(in the rows, 128 means zero)
The rows of M fall into 4 groups, and each row is roughly a mix of its group's hidden directions.
M, 180 rows:
[[127 129 150 120  88  88 125 138  98 101 155 122 147]
 [121 117 110 124 140  71 127 145 140 105  98 101 137]
 [129 122 116 135 142 123  79 127 145 127 126  79 161]
 [121 107 127 118  99 128 154 128 107 140 113  73 103]
 [110 146 164 131 109  81  99 135 114 113 141 124 152]
 [113 106 121 115  97 131 157 120 108 139 114  77 104]
 [111 143 140 137 126  99  72 131 153 129 141 150 153]
 [114 108 123 114  85 121 153 117 104 128 110  82 114]
 [106 137 126 139 129  98  71 136 156 123 138 151 144]
 [121 132 149 122  97  74 110 130 108 106 139 115 156]
 [149 120 135 118 122 155 182 129  96 133 116 101 108]
 [117 137 125 139 137 104  74 128 159 123 148 155 151]
 [104  91 112 117 119  79 150 135 126  98 140 124 113]
 [100 114 129 112  79 111 147 126 106 102 112  98 120]
 [158 113 105 135 153 170 151 113 134 114 161 129 108]
 [111  99 116 126 114  79 142 141 117  91 148 125 106]
 [118 100 129 115  91 121 163 122 103 126 114  87 109]
 [ 88 134 133 121 100  82 122 133 136 127 102 162 137]
 [105 102 112 111  89 135 167 113 113 115 122 100 109]
 [113 142 160 133  93 165 125 114 107 143 148 162 118]
 [122 143 127 131 141 189 151 119 144 139 116 162 112]
 [141 109  98 124 154 178 155 124 143 146 121 136 105]
 [109 150 165 128  92 135 157 127 101 134 115 151  99]
 [ 95 113 109 103  83 113 151 118 119  98 112 116 117]
 [138 121 119 124 133 183 158 125 128 158 113 140  94]
 [117 108 130 113  93 127 168 125  98 129 119  88 107]
 [109 143 137 137 120  97  74 130 156 127 140 152 149]
 [147 154 147 137 140 175 113 119 136 159 100 115 151]
 [115 134 121 102 102  95 134 130 122 139  71 124 151]
 [150 146 132 139 165 127 106 139 147 115 145 177 148]
 [136 141 125 135 167 124  92 153 156 109 159 132 156]
 [116  85  96 110 144  98 154 122 132  99 145 131 110]
 [180 133 109 137 168 155 114 137 138 146 142 141 127]
 [140 104  95 120 152  81 132 146 143 100 117 114 144]
 [134 127 135 125 126 153 186 122  96 138 121 100 104]
 [141 164 155 141 128 151 128 130 109 168 122 162 103]
 [146 151 129 136 157 125  96 138 153 115 139 176 152]
 [128 127 130 121  93  73 110 136 109  96 136 111 144]
 [119 150 154 132 102 173 125 111 103 143 146 156 108]
 [137 157 139 141 157 129  97 142 148 116 148 175 143]
 [110 136 146 141 137 179 151 111 134 164 111 124 103]
 [141 123 133 127 124 158 182 126  94 136 120  97 110]
 [141 136 114 133 146 184 146 112 145 150 120 155 106]
 [119 110 124 117  99 136 159 116 106 149 106  83 103]
 [116 117 127 115 102 142 150 121 113 157 108  75 107]
 [121 122 105 130 146 173 154 105 152 152 101 133 105]
 [123 129 123 122 138  97  77 146 153 116 138 167 141]
 [115 107 130 119  97 134 153 123 100 153 121  80 107]
 [104 106 123 119 117  69 147 139 129 109 116  99 119]
 [131 124 153 119  94  89 119 141  92 111 152 108 145]
 [123 108 117 123 116  72 140 154 120  97 116 101 131]
 [132 166 152 125 114 176 119 114 115 158 130 156 129]
 [124 103 120 113 135  73 149 138 136 110 109  92 130]
 [140 146 125 133 136 144 160 104 121 144  99 176 101]
 [146 159 148 139 155 131 105 145 142 125 139 179 147]
 [118 111 130 107 110  79 146 155 109  93 144 142 129]
 [162 138 141 132 154 157 129 143 128 149 157 175 130]
 [149 142 119 137 166 126 100 133 155 117 140 173 150]
 [148 137 141 130 144 115 108 151 141  97 155 178 145]
 [140  85  95 115 131 110 117 131 155 117 120  85 138]
 [144 129 143 132 143 121  86 157 136 128 150 111 177]
 [ 85 117 125 112  83 106 151 113 116 106 123 105 123]
 [133 156 130 134 156 158 139 113 137 159 116 178 121]
 [146 127  98 127 164 154 154 105 135 143 126 157  95]
 [160 125 125 141 147 179 130 125 126 121 166 105 106]
 [117 110 111 123 107 135 136 106 110 149 109  68 118]
 [149 167 150 135 150 131 107 145 133 109 139 172 149]
 [107 136 121 139 133  95  73 126 160 126 132 144 150]
 [106 153 162 118 103 102 105 143 116 146 103 134 161]
 [123 164 156 140 136 156 144 119 117 153 116 168 100]
 [172 130 110 134 168 155 123 141 142 160 124 150 122]
 [116 140 131 130 134 105  76 135 155 120 146 167 148]
 [105 142 131 142 145 112  79 123 158 124 156 157 140]
 [140 160 145 134 149 176 112 110 142 166 115 128 136]
 [150 156 153 129 140 127 111 147 132 105 143 181 146]
 [150 159 146 156 165 132  90 127 147 140 135 150 143]
 [131 159 160 135 137 180 114 120 132 160 112 127 142]
 [111 129 130 127  87  74 120 123 114  98 137 107 139]
 [109  88 108 107 119  92 164 130 119 102 138 121 111]
 [149 158 131 146 169 137  92 134 154 131 122 154 148]
 [178 137 121 149 160 155 117 126 142 146 137 160 121]
 [132 128 112 128 152 184 146 110 144 157 116 138 104]
 [145 153 127 138 137 184 110 110 126 148 146 159 121]
 [163 148 142 123 142 179 119 108 130 153 113 139 150]
 [109 171 129 126 100 141 149 113 112 135 112 160  92]
 [145 106 121 130 147 112  87 145 146 115 146 102 169]
 [132 123 142 129 124 111  83 154 145 115 130  81 154]
 [121 137 144 123  88  79 116 135 109  94 143 131 145]
 [152 133 145 140 144 181 143 126 115 125 172 125 114]
 [152 119 120 120 124 162 180 127 100 130 117 101 109]
 [135 149 138 131 144 117 116 146 144  98 150 184 148]
 [133 123 109 132 157 182 149 123 147 153 108 135 105]
 [115 127 110 137 139  99  81 121 167 119 140 156 145]
 [146 122 119 144 157 161 121 123 142 112 181 150 116]
 [108 134 127 122 107  78 101 137 135 139  89 123 156]
 [145 168 149 137 136 169 100 125 129 153 108 141 150]
 [152 118 111 137 153 171 147 119 132 112 168 132 100]
 [149 138 131 152 178 147 109 129 147 171 126 129 122]
 [ 92 116 130 104  81 115 151 124 107 107 115 104 125]
 [122 130 145 130 101  68 109 138 111 106 145 119 146]
 [137 158 148 130 117 177 112 111 117 150 136 167 133]
 [103 136 122 142 126  89  75 126 158 130 128 136 149]
 [ 92 118 143 120  78 115 160 105 113 108 130 120 128]
 [130  99 111 122 139  73 139 154 135  96 130 107 133]
 [109 109 124 122  91 120 128 119 115 131 110  66 120]
 [104 136 123 138 124 102  71 123 164 122 134 146 143]
 [128 133 142 125 136 161 172 122 113 162 127 152  91]
 [128 100  98 130 154  77 126 140 151 100 125 112 132]
 [133 158 158 130 119 179 118 107 122 161 124 148 134]
 [166 149 116 145 169 143  97 137 150 127 136 156 137]
 [146 158 130 144 134 179 110 112 137 167 113 120 136]
 [104  88 120 122 105 122 168 120 113 138 125  94 103]
 [136 109  96 130 147  75 124 144 147 104 114 105 137]
 [127 102 107 134 150  73 124 144 151 100 130 108 130]
 [120 137 132 138 138 106  69 132 156 126 146 150 154]
 [147 156 140 149 153 168  92 127 145 146 132 148 147]
 [107 110 128 124  91 126 140 115 108 151 104  77 120]
 [130 138 125 131 123 130 175 122 115 123 118 157  72]
 [120 141 150 124 103 183 141 111 103 151 142 145 114]
 [130 127 103 138 163 172 133 113 155 151 102 119 107]
 [104 132 146 137 113 107  88 147 132 119 140  92 166]
 [130 121 143 127 102  71 112 136 108 104 150 117 149]
 [145 148 132 142 167 131 100 133 154 125 135 176 146]
 [ 95 138 129 137 114  88  83 124 160 126 125 148 137]
 [123 121 148 124 103  76 114 145 103 109 145 102 148]
 [120 130 147 122  93  78 119 135 110  95 147 134 151]
 [118  90 105 117 119  79 148 139 123  93 132 122 123]
 [132 109 100 120 152  85 138 137 145 112  99  91 135]
 [113 154 157 135 117 144 151 130 107 139 142 175  97]
 [153 114 104 134 160 169 155 114 130 114 161 136 111]
 [120  84  94 120 129  87 147 129 130  95 138 123 116]
 [151 119 127 116 122 157 184 132  95 130 116 109 113]
 [111 144 139 130 129 106  74 131 157 123 145 162 144]
 [141 107  98 131 158 114  91 133 158 113 143 108 158]
 [144 120 132 120 133 161 178 130  93 134 117  99 110]
 [139 110 108 120 128 142 187 115 109 129 106 103 107]
 [122 162 158 130 103 174 120 117 110 156 123 148 130]
 [147 155 128 134 155 159 134 117 128 158 127 176 107]
 [138 133 147 116  95 179 149 105 101 152 124 134 128]
 [148 121 121 138 148 170 153 121 128 112 172 142 100]
 [146 129 116 123 118  76  93 139 123  93 132 119 153]
 [118 121 147 133 115  67 105 131 117 111 142 105 151]
 [113 142 142 119 108  95  89 141 128 143  90 109 156]
 [163 136 119 147 179 133 101 137 153 147 127 148 136]
 [153 106 119 146 156 161 147 125 128 113 174 140 107]
 [159 139 154 134 140 144 133 155 115 149 162 172 128]
 [109 101 127 117  91 126 159 119 104 141 117  86 108]
 [113 110 126 138 132  86 133 142 134 110 102  74 119]
 [149 123 129 115 127 149 181 144  88 132 115 107 111]
 [132 132 140 122  95  87 118 141 111  88 153 151 144]
 [105 135 121 138 126 104  74 119 168 119 138 150 137]
 [131 146 132 129 139 117  80 158 149 114 150 118 168]
 [147 151 137 137 163 134 111 137 145 122 141 185 145]
 [157 106 101 129 150 169 158 110 130 116 142 113 103]
 [145 157 140 146 127 179 113 113 131 165 110 111 133]
 [119 144 142 131 125 112  67 133 154 127 140 151 154]
 [104 119 122 122 102  79 122 117 141 136  81 120 140]
 [136 162 155 136 119 176 110 123 117 150 144 160 132]
 [105 138 145 124  91  98 129 130 116 148  83 108 151]
 [156 124 142 143 148 169 136 139 116 119 180 139 116]
 [106 139 143 128  91  76 112 127 117  96 134 122 144]
 [162 156 135 148 164 127  99 135 145 157 128 153 144]
 [142 110 102 123 141  74 132 152 144 110 116 104 147]
 [129 104 115 119 122 100  99 137 147  86 137 101 162]
 [106  99 117 111 103  91 161 135 107 104 122 106 111]
 [138  98 114 123 129 108  93 134 139 104 139  86 162]
 [171 125 117 142 176 152 120 147 140 154 139 141 125]
 [143 129 153 114 121 160 176 134  88 137 118 112 116]
 [131 143 131 143 139 181 111 102 137 152 153 158 117]
 [105  89 115 106 113  87 161 131 119 103 138 129 118]
 [136 116 114 134 156 179 146 118 141 161 125 133  95]
 [121 112 123 121 150  75 136 142 145 112 106  87 131]
 [139 142 143 135 100 186 129 112 105 149 145 146 120]
 [143 119 110 136 163 178 145 125 145 159 111 127 108]
 [150 165 146 146 150 138  97 138 140 131 137 175 135]
 [103 131 139 122  98  86 123 134 120 144  81 110 144]
 [147 146 132 153 180 131  97 141 152 150 132 146 136]
 [107  99 127 119  94 128 154 114 109 146 110  84 109]
 [131 133 126 138 154 190 149 114 145 152 118 141 111]
 [131 165 152 129 121 176 122 119 116 160  98 117 135]]

Here is one row from each group, named. Which group is each of the other rows in?
[113 124 156 124 100  75 119 138 105 114 147 113 149]
B
[144 115 126 120 127 158 185 121 101 129 118 106 103]
X
[117 138 140 126 116 144 176 119 109 146 120 168  94]
J
[119 100 113 118 137  73 146 142 135 103 117  96 124]
S

[160 106 114 129 160 162 161 140 107 118 150 124 106]
X
[123  80 117 118 124 101 115 139 144 101 148 103 160]
J
[134 135 160 117 111 112 113 166 121  97 137  94 159]
J
[131 122 111 135 138 143 166 110 119 157 123 156  78]
J
[150 125 130 134 159 180 131 119 130 117 170 129 107]
X
[141 121 120 140 151 173 152 115 128 116 167 126  93]
X
[124 127 123 130 145  77 122 153 139 109  97  89 137]
S
[128 122 159 111 109 119 133 167 110 107 154  96 157]
J
[102 108 131 122  92  86 145 142 105  98 140 129 110]
S
